(in the rows, 128 means zero)
A single turn carries every row of the set below to another of its rows. Some are shown first; where does it send the rows asked next?
lave: [138 123 133 142 106 134 135 109 144 142 112 147]
sovuv: [102 153 117 117 107 120 147 135 119 144 133 162]
ret: [128 152 102 171 139 107 147 120 105 121 159 141]
todeg: [125 165 125 142 171 144 149 131 121 123 151 139]
tumo: [129 158 116 125 144 135 128 108 149 153 117 169]
pasi: [105 132 114 145 102 107 136 118 121 116 143 152]
munup: [134 145 132 122 139 136 148 115 145 148 107 158]
damu: [126 123 107 148  96 129 131 123 143 149 119 145]
keb: [130 168 136 155 165 132 130 130 137 135 160 132]
bub: [117 152 129 163 132 159 129 148 127 162 140 126]
Lep: [102 156 111 129 143 106 147 118 121 115 137 166]
kor: [112 126 118 137 101 111 145 122 129 120 146 165]
zad: [125 131 104 156 151 112 136 106 146 114 120 153]
libiv: [109 141 117 130 137 106 152 120 129 113 143 174]
Mez: [132 148 115 134 136 134 130 108 139 155 103 169]
forus: [135 131 116 151 116 132 120 103 137 149 107 161]
besu: [123 154 106 122 144 129 149 130 145 158 110 162]
kan: [118 139 126 183 139 149 122 132 130 133 148 121]
Senoz: [124 174 104 144 144 120 159 138 101 150 147 150]
nos: [130 166 139 143 131 145 129 145 137 161 157 128]
gad: [127 150 105 159 100 122 145 136 102 153 152 138]
goti: [123 151 101 166 112 133 148 143 103 155 158 151]
Geb: [125 157 148 154 130 146 129 153 127 150 155 124]
Pagab: [133 136 113 149 142 123 125  97 141 134 107 166]
bave: [124 148 147 169 139 137 123 141 130 128 158 122]
senid: [132 140 114 151 141 123 116  91 150 128 124 161]
Lorib: [126 155 132 134 117 160 142 149 117 155 149 132]
bitav: [133 146 139 169 127 134 117 129 138 133 167 120]
guta: [114 160 126 166 169 151 134 140 131 139 142 132]
lovu: [133 138 116 141 107 137 116 106 146 157 121 156]
mek: [123 165 146 156 158 137 131 147 131 135 155 129]
Vavir: [125 147  98 178 134 120 144 130 107 129 165 152]
miput: [108 144 120 116 115 116 156 134 130 138 139 173]
dar: [134 133 131 145 143 123 139  96 147 120 114 152]
veg: [121 165  99 157 146 131 155 140 103 147 158 159]
garos: [129 131 126 170 125 140 130 126 119 113 161 121]

bave -> forus
tumo -> keb
bub -> munup
Where do these go?
veg -> libiv
ret -> pasi
besu -> todeg

